(in the rows, 128 means zero)
Each run below is a few steps of one of 7 hidden systems, one row a step.
run 1, Lerop, 8 rows:
[[119 120 114 100 133 130 124 112 131 126 170 103 146 150 116  91 140 130
  134 126  76 131 115 136  79  80]
 [122 152 120 142 110 130 124 135 113 153 118 124 162 147 150 110 132 139
  141 121 169 144  75  93 168  98]
 [150 113 103 137 113 146 134 124 111 122  95 144 117 120 136 169 102  87
  107 112 156 116 145 150 163 150]
 [137 105 102  99 124 143 136 111 130 105 146 119 129 131 106 125 142 102
  110 112  75 121 145 158  81 106]
 [110 144 116 117 126 132 124 127 131 147 143 109 170 151 134  97 146 132
  142 116 136 139  90 100 126  72]
 [140 128 102 144 114 140 123 124 100 149 106 136 140 136 149 146 101 106
  118 123 170 130 112 129 183 124]
 [153 102  91 119 108 150 142 116 109 100 119 137 118 122 118 144 129  94
   98 108 101 124 142 170 117 131]
 [116 126 107  99 125 140 134 122 139 122 139 110 163 141 117 105 155 107
  135 104 107 129 112 120  94  72]]
run 2, zugop, 8 rows:
[[105 163 173 144 148  74 160 146 167 160 133  73 134  86  77 160 200 173
  122 116 113 173 151 110 139  89]
 [165 104 132 114 113 128 147 118 155  87  84 208 150  95 170 130 112 161
  135 162 189  71 128  97 175 160]
 [118 130 113 151 134 173  72 131  63 133 155 122  86 188 142 101  53  92
  133 135 119 132 117 160  95 163]
 [ 88 175 165 133 155 113 127 162 158 151 142  69 116 113  81 140 195 136
  135  98 101 179 157 111  98  98]
 [142 100 154 110 135  84 167 112 183 119 100 173 159  86 153 138 129 169
  145 168 165  84 137  96 164 149]
 [150 129 119 164 122 159  81 125  61 124 141 147  95 167 148 111  47 136
  115 154 144 118 109 149 133 167]
 [ 85 183 149 133 151 154 100 173 140 132 140  87 100 135 100 120 174 107
  141  87 112 169 153 109  83 112]
 [110 101 167 103 152  70 170 117 197 143 114 137 154  92 136 143 142 146
  159 155 141  99 148 102 141 151]]
run 3, riba:
[[152 121 108 106 147 117 106  92 140 166 144 148 172 140 167 119  77 176
  124 170 174 102 117 112 186  70]
 [162 156 110 170 108 176  93 150  78 103 107 157  70 125 128 159 103 123
   86 115 152 138 153 157 157 165]
 [ 87 117 190 144 149  94 161 152 156 122 115 101 104 101  96 146 148 104
  158 127 112 129 153 122  81 200]
 [129 109 147 100 165  84 137  98 172 162 147 124 179 123 140 128 100 176
  141 170 155  96 135 105 151  82]
 [164 160 102 148 130 169  74 129  99 129 126 162  99 137 149 145  83 153
   91 136 171 130 150 142 176 119]
 [106 132 169 168 130 123 133 159 116 119 106 124  73 112 110 154 125  98
  138 122 126 137 151 138 110 221]
 [117  99 174 116 164  68 163 111 178 147 130 115 164 100 118 140 120 162
  149 161 140 100 142 108 125 132]
 [156 150 114 124 157 148  80 117 135 144 137 151 134 130 143 143  79 172
  105 153 178 111 162 124 170  84]]
run 4, Zazi, 8 rows:
[[102 113 135 163 115  86 157 114  88 185 126  75 167 153 134 127 100 104
  149 129 144 145  59 122 152 132]
 [187 103 101 130  81 126 163 106 114  74 108 166 130  92 114 141 157 153
   83 129 107 114 118 157 144 129]
 [116 135 112  88 154 188  77 140 143 101 148 145 100 156 136 110 114  97
  134 120 109 113 176 139  72 117]
 [ 91 141 136 156 126 116 127 132  94 179 137  74 161 167 131 106 114 103
  156 117 142 153  67 104 127 111]
 [167  95  96 131  71 108 178 108 114 103  99 158 142 103 135 136 162 129
  103 123 113 125  89 148 167 138]
 [146 110 103  97 143 176  96 121 128  89 144 152 101 141 127 123  97 109
  110 129 100  96 176 162  78 129]
 [ 96 155 135 147 135 148 106 144  97 151 149  80 151 167 119  96 121 109
  148 111 135 149  86 101 100  96]
 [141 104  92 127  73 110 177 114 116 133 100 139 151 121 152 126 163 105
  127 115 120 140  76 132 171 133]]
run 5, Dek (8 x 26):
[[ 86 128 122  88 157 129 112 133 188 156 132 148  85 133 163 135 138  93
  163 130 111 135 184 132 128 161]
 [141  89 123 137 121  84 139  84 103 159 156 126 144 149 145 100  85 159
  132 175 104 120  78 145 141 135]
 [145 164 174 165 132 136 125 156 115  92 116 123 151 109  94 129 129 180
  117 129 183 114 116  86 122 110]
 [ 93 137 146 112 165 138 113 149 174 144 115 124  95 121 134 160 126  85
  148 117 143 123 197 128 120 157]
 [127  99 119 121 133  79 136  90 131 171 160 130 112 138 150 114 106 157
  134 172  80 137 117 162 142 146]
 [147 145 163 149 126 123 128 138 118 102 128 139 161 119 122 101 126 195
  132 151 168 111  91  83 125 110]
 [100 144 158 132 170 145 110 155 149 135 109 112 121 124 121 161 103  96
  140 116 177 114 180 109 116 145]
 [118 113 134 126 149  84 132 109 144 172 154 120  87 125 135 137 119 148
  129 157  80 149 152 164 143 160]]
run 6, Lerop, 8 rows:
[[150 150 128 141 115 150 140 148 121  94 112 110 139  96  77 159 170 127
   88  87 135 136 149 128 120  88]
 [ 91 147  98  90 151 153  93 131 160 170 143 123 116 156 160 123 132  85
  148 112 119 147 159 130 135 103]
 [144  86 109 130 109 105 139  93  93 144 145 131 152 150 147 103  84 136
  126 158 116 112  76 145 136 131]
 [161 143 124 145  89 151 149 143 106  79  97 136 148 102 101 141 165 134
   99  99 147 125 107 116 133 108]
 [ 99 134 108 102 152 157 110 141 152 149 120 108 127 140 133 152 130  64
  137  95 138 135 174 132 125 109]
 [136  97  98 118 126 106 131  88 109 164 163 114 139 153 141 112  98 130
  123 148  91 131 105 164 135 106]
 [157 136 109 135  83 149 140 132 104  88 112 152 156 124 130 106 161 143
  113 114 141 126  78 110 141 102]
 [112 130 114 121 139 163 123 143 131 127 101 114 142 133 124 159 116  58
  132  90 166 116 152 124 126 119]]
run 7, riba (8 x 26):
[[141 134 132 153 120 154 128 144  97 108 103 116 158 129 112 145 107 110
  116 106 184 111 114 112 127 115]
 [113 138 126 142 136 109 135 131 131 160 135  91 106 118 103 158 147 117
  114 110 101 164 153 151 139 123]
 [122 112 127  97 138 115 122 111 161 130 148 157 111 133 155 100 131 152
  147 162  96 117 139 133 119 143]
 [145 128 132 141 116 152 117 135 103  99 114 144 156 138 135 114 101 133
  129 131 175 100  98 104 126 125]
 [123 146 127 156 125 127 138 143 113 144 115  93 123 113 100 167 141 109
  108  99 138 151 139 139 143 122]
 [113 115 129 103 145 102 130 113 165 144 147 134 102 122 134 126 142 134
  139 143  86 133 156 149 120 142]
 [139 119 130 121 128 143 113 120 122 107 134 155 147 143 146  96 101 150
  140 153 146  96 108 110 117 127]
 [134 152 133 163 115 144 126 147  97 125 105 110 136 123 110 151 130 118
  112 102 165 142 118 120 149 121]]
run 8, Dek (8 x 26):
[[140 155 123 123 149 142  81 121 131 158 142 148 151 149 164 111  79 177
  132 157 187 115 123  99 174  81]
 [108 153 174 187 138 125 109 161  94 144 110 118  85 132 128 144  93 122
  143 136 163 143 128 119 134 206]
 [112  97 178 124 151  71 170 119 169 122 133 114 120  98 102 137 144 143
  144 151  89 116 152 134  91 172]
 [138 125 135  91 168 113 112 104 175 144 154 141 163 125 139 117 105 186
  132 168 146 100 150 110 135  73]
 [116 167 152 162 154 138  79 145 113 165 131 130 108 148 153 127  77 150
  143 151 183 135 128 104 161 146]
 [102 120 191 166 143  83 150 142 130 136 119 112  97 111 114 140 117 135
  154 148 126 128 134 126 114 211]
 [129 105 165 101 169  85 143 108 179 125 147 129 146 103 114 129 119 178
  138 167 119  93 162 118 107 120]
 [120 159 147 121 176 128  78 126 153 164 152 135 128 142 152 121  84 182
  142 164 172 121 153 104 151 100]]
run 9, Nebof (8 x 26):
[[ 99  98 158 125 145  67 158 119 164 162 129 125 117 116 144 137 127 129
  163 155 110 127 134 130 135 183]
 [147 136 171 168 151 110 104 125 101 129 144 129 116 126 116 129  72 195
  118 173 151 117 130 125 131 151]
 [101 182 174 151 145 139 102 178 145 122 123 128  80 114 116 133 164 148
  141 119 137 156 161 100 114 158]
 [ 84 113 163 129 158  68 144 120 160 177 142 110 103 124 138 136 126 129
  162 155  97 143 143 134 131 181]
 [145 135 177 170 146  90 117 122 114 134 147 133 110 117 116 123  91 212
  123 181 142 123 122 122 139 161]
 [101 177 186 160 151 135 106 179 145 116 114 134  85 110 117 134 145 153
  148 130 158 141 163  93 116 178]
 [ 80 127 173 141 169  76 130 134 156 185 149  99  89 128 129 136 115 134
  162 154 101 154 154 134 122 184]
 [140 145 184 169 146  74 123 125 128 142 153 132 104 109 119 118 111 225
  129 184 127 139 123 121 142 164]]
run 10, Zazi (8 x 26):
[[132 120 117 109  60 124 178 134 130  65 123 150 149 119 123  62 234 144
  148 110  63 141  50 104  84 124]
 [133  72  61  49 139 168 122  85 160 129 123 164 170 161 182 122  72  53
  138 129 143  66 149 143 129  95]
 [148 151 106 196 114 163  92 130  15 149 147  72 120 172  94 137  70 107
   80 105 139 158  89 167 127  99]
 [128 127 105 130  48 144 165 147 108  69 109 154 111 126 132  79 229 109
  141  92  61 159  59 121  95 160]
 [121  51  79  55 138 148 140  81 148 117 140 147 176 162 162 103  73  50
  153 136 109  61 132 150  84 114]
 [161 142  90 169 108 173  93 118  28 135 151  79 160 173  98 125  75 120
   79 104 146 140  78 152 131  50]
 [128 141  76 128  43 170 143 149  96  86 103 161  93 141 150  91 216  81
  129  82  73 173  68 137 125 157]
 [114  43  89  76 124 143 144  86 118 110 142 137 156 172 155  93  72  42
  159 133  84  73 108 161  59 152]]
run 11, rafi, 8 rows:
[[133  94  99 153 110  61 181  93 112 205 112  89 123 108 125 193 125  91
  101 118 109 164 127 186 205 145]
 [171 114  96 123  83 154 104 116 103  77 137 217  68 137 172  83 120 164
  117 165  85 120 109 158 128 192]
 [105 152 118  94 125 188 109 153 139  89 125 125 195 160 130  77 150  97
  160  97 160 104  95  64  77  62]
 [118 115 102 141 123  82 176 105 117 202 123  52 167 122 100 185 140  84
  107  92 122 167 115 153 176  79]
 [165 100  85 126  90 113 127  98 115 133 136 191  61 125 177 118 125 150
  110 162  73 144 119 187 177 190]
 [127 134 109 102 103 198 103 144 121  63 120 176 160 160 163  60 132 113
  162 120 155  89  83  81  82 114]
 [113 135 110 131 117 122 160 129 108 162 121  50 196 133  89 154 158  77
  116  71 138 154 102 120 132  44]
 [145  99  73 120 102  86 144  90 124 178 138 146  82 123 162 148 136 127
  101 143  64 167 131 195 197 152]]
run 12, Nebof:
[[108 154 132 163 127 149 106 150  85 141 140  90  90 150 106 122 129 100
  126 103 105 165 119 144 100 145]
 [122 118 144 117 129  77 171 115 163 137 134 106 150 101 106 129 178 155
  133 132  99 135 121 120 128 105]
 [145 111 134 114 145 127 119 115 152 117 118 173 136 120 158 134  87 151
  134 161 167  85 148 118 150 146]
 [116 159 128 159 130 168  85 155  89 129 134 121  87 157 129 121 104 113
  129 119 134 148 130 132 116 154]
 [105 132 143 134 122  90 160 132 137 146 132  87 128 116 103 131 181 129
  134 112  90 164 114 127 121 123]
 [147  99 142 111 142  98 147 106 162 126 125 153 151 104 138 139 109 161
  132 163 145  91 144 121 146 132]
 [131 153 133 145 139 168  79 149 104 113 129 149  98 150 140 118  94 131
  127 135 156 122 142 123 122 150]
 [ 95 152 137 145 122 117 134 148 123 153 134  91 106 134 116 125 168 111
  141 105  99 171 116 129 116 139]]
run 13, zugop, 8 rows:
[[146 151 150 175 133 158  90 155  95 106 106 161  86 127 138 144  77 146
  117 148 182 114 145 127 145 187]
 [ 88 158 167 126 168 162  80 163 145 111 150 119  88 145 115 105 120 117
  157 127 117 127 169 110  57 154]
 [ 91 139 193 134 175  70 132 133 173 168 145 108 126 117 127 124 126 179
  165 166 135 131 141  99 128 148]
 [142 158 169 173 140 124 101 145 118 126 111 160  96 112 141 141  93 186
  128 164 187 122 140 108 174 177]
 [ 99 163 170 145 158 172  73 177 126 104 124 144  77 146 132 112 101 120
  152 132 150 122 162 104  85 187]
 [ 75 145 200 138 186  94 110 147 165 160 152  95 106 130 112 123 110 155
  169 157 128 129 160 101  86 165]
 [131 163 191 165 164  97 108 146 147 142 129 144 101 105 130 140 103 215
  134 176 173 125 150  96 160 161]
 [111 169 175 159 151 161  72 173 126 109 115 167  72 136 153 112  95 154
  155 153 179 119 151  93 120 202]]
run 14, rafi (8 x 26):
[[111 137 201 166 169 125 108 154 120 126 109 129 150 134 136 127  53 149
  166 165 220  82 123  71 120 174]
 [115 171 203 190 141 112 137 178 115 109 119  74  97  91  47 164 172 151
  112 102 128 159 154 117  89 151]
 [117 121 158  88 193 107 115 125 210 134 150 141  78  92 115 165 126 149
  126 152  97 115 245 152 104 152]
 [130 119 199 148 187 115 101 128 133 121 142 134 142 128 120 128  27 181
  145 189 193  66 150  99 104 160]
 [107 197 218 197 157 113 112 186 120 121 124  84 105 101  67 146 152 188
  129 124 163 155 144  84 108 148]
 [ 97 135 185 115 191 102 130 152 203 131 121 119  72  82  98 187 144 124
  135 129 118 124 246 136 100 185]
 [143 103 206 143 199 104 106 121 138 105 150 130 122 112  95 146  30 181
  125 192 159  61 189 130  76 169]
 [112 201 233 186 183 113  88 178 139 125 145  99 108 106  77 132 124 227
  133 153 172 139 156  72 101 135]]

Which system made each run below?
run 15 (2 x 26):
[[144 188 171 148 144 121  99 149 143 121 134 146 132 103 120 122 144 232
  119 153 176 135 134  81 158  96]
 [102 142 115 132 141 143 108 144 145 172  88 145  96 134 175 173  98  70
  147 118 184 136 168 126 191 175]]

riba
run 16, 2 rows:
[[100 168 157 128 160 146  75 144 140 158 141 136 162 168 169  86  81 165
  174 158 206 112 102  59 141 100]
 [152 119 140 203 107 115 133 133  58 138 103 124  77 122 119 172  75 116
   97 136 149 141 120 171 166 211]]

Lerop
run 17:
[[137 139 118 123 123 184  86 149 125  86 107 192  79 137 161 121 104 113
  130 135 153 109 157 129 124 181]
 [ 84 135 135 152 125 126 128 142  94 155 147  71 117 166 114 108 129  82
  150 106  95 163  93 133  86 141]]

Nebof
run 18:
[[122 128 118 148 137 148 105 130 104 158 109 124 116 147 151 156  70  82
  127 124 174 123 141 139 164 150]
 [126 143 136 123 145 139 115 142 138 108 143 124  78 115  98 142 151 132
  107 118  84 144 184 158  88 138]]

zugop
run 19, 2 rows:
[[137  96 132 171 119 124 141 122  67 126 117 103 119 137 112 151  68  85
  113 128 136 113 116 163 117 177]
 [140 127 114 114 105 110 164 125 146 117 128 114 127  95  97 140 204 132
  108 101  78 157 134 146 127  99]]

Lerop
run 20, 2 rows:
[[173 112 155 161 130 156 116 131  75  53 138 130 112 119  74 130  82 147
   85 139 118  89 144 156  57 154]
 [ 95 169 132  94 162 154  80 140 159 140 166 112 160 165 137  74 140 152
  162 129 132 132 122  80  91  50]]

zugop
run 21:
[[132 123 129 124 102 131 139 135 139  94 110 173 100 115 151 109 163 132
  141 136 111 128 119 122 125 180]
 [138 124 120 109 131 164 125 131 134  90 121 126 163 127 111 130 123 105
  120 109 151  97 141 114  96  92]]

rafi
run 22 (2 x 26):
[[ 85 137 142 109 157 146  68 134 136 135 183 141  67 176 155  60 106 137
  170 160  72 138 139 131  58 170]
 [ 99 162 168 179 108  67 147 141 112 183 130  94 146 134 137 103 160 180
  163 143 146 175  49  78 173 131]]

Nebof
run 23:
[[122 192 121 135 153 153  64 148 133 157 166 122  62 139 123 131 151 166
  105 120 102 182 178 146 141 102]
 [ 97 104 122 116 107 112 131 123 134 140 130 167 106 160 191  77 122 106
  185 158 108 125  84 118 127 202]]

Lerop
run 24, 2 rows:
[[139 153 164 184 133 171  89 160  62  85 130 120 110 147 100 114  73 141
  117 134 165 111 115 118  83 159]
 [ 95 155 174 168 132  74 163 155 148 171 104  86 124  94 111 164 177 135
  143 115 146 171 128 102 165 151]]

riba
run 25:
[[165  96 153 110 124  86 174 113 172  84 108 177 137  70 122 142 152 181
  116 160 125  89 147 124 136 155]
 [144 125 118 149 115 165  85 121  68 112 143 150 136 176 154  80  60 144
  134 153 153 105  74 120 117 132]]

zugop
run 26:
[[143 119  48  79 134 183  82  92 101 146 176 111 164 187 140 103  88  96
  101 110 103 126 125 162 113  20]
 [128 164 107 169  66 158 108 152  55 100 146 130  70 157 122  74 182 138
  118 106  60 190  58 145  99 154]]

riba
run 27:
[[127 139 147 114 119 143 153 160 171  70 103 134 116  82  89 147 206 119
  121  92 109 127 169 116  87 133]
 [115 100  72  58 144 143 114  93 166 155 149 142 140 155 170 116 115  85
  138 126  98 117 153 151 129  88]]

Dek
run 28:
[[177 145 137 181  99 101 126 121  85 126 137 144  92 105 117 132 132 215
   86 155 117 154 104 149 175 144]
 [ 95 170 122  98 135 183  85 170 169 105 112 173  87 140 167 107 162 104
  159 107 137 133 164  97 112 150]]

rafi
run 29:
[[102 208 156 149 181 135  84 166 156 181 134  79 108 114  93 180 145 153
  107 102 164 178 199 111 155  72]
 [ 96 105 120 117 151  88 111 106 153 199 146 157  61 149 196 126  86 125
  165 181 103 146 150 160 171 213]]

riba
run 30 (2 x 26):
[[117 112 152 140 138 135 149 143 124 108 109 103 131 115  96 163 114  75
  128 105 142 109 157 137  90 158]
 [146 125 141 127 150 108 119 109 128 126 167 115 113 118  96 126 117 180
  101 152  87 125 152 156 102 108]]

rafi
run 31 (2 x 26):
[[137 149  88 146  99 142 110 126  82 144 155 107  89 146 116 120 150 129
   95 106  71 180 110 171 131 109]
 [111 118 124 102  94 128 152 142 154  93 122 160 115 125 147  84 197 118
  162 120  79 137 103 113  95 162]]

riba
run 32:
[[148 133 110 147 130 126 129 129 127 151 107 130  86 102 123 197 118 113
   87 115 136 147 186 171 178 147]
 [115 107 170 118 167 113 119 128 157 110 148 143  90 119 123 124 105 141
  141 163  98 103 174 140  75 184]]

riba
run 33, 2 rows:
[[119 115 159 128 115 117 179 148 146  81 100 113 153  95  87 138 178 100
  139 101 121 113 123 105  80 144]
 [149  93 121 109 152 119 124  93 130 137 141 130 180 139 136 125  62 142
  123 160 158  78 127 130 130  92]]

zugop
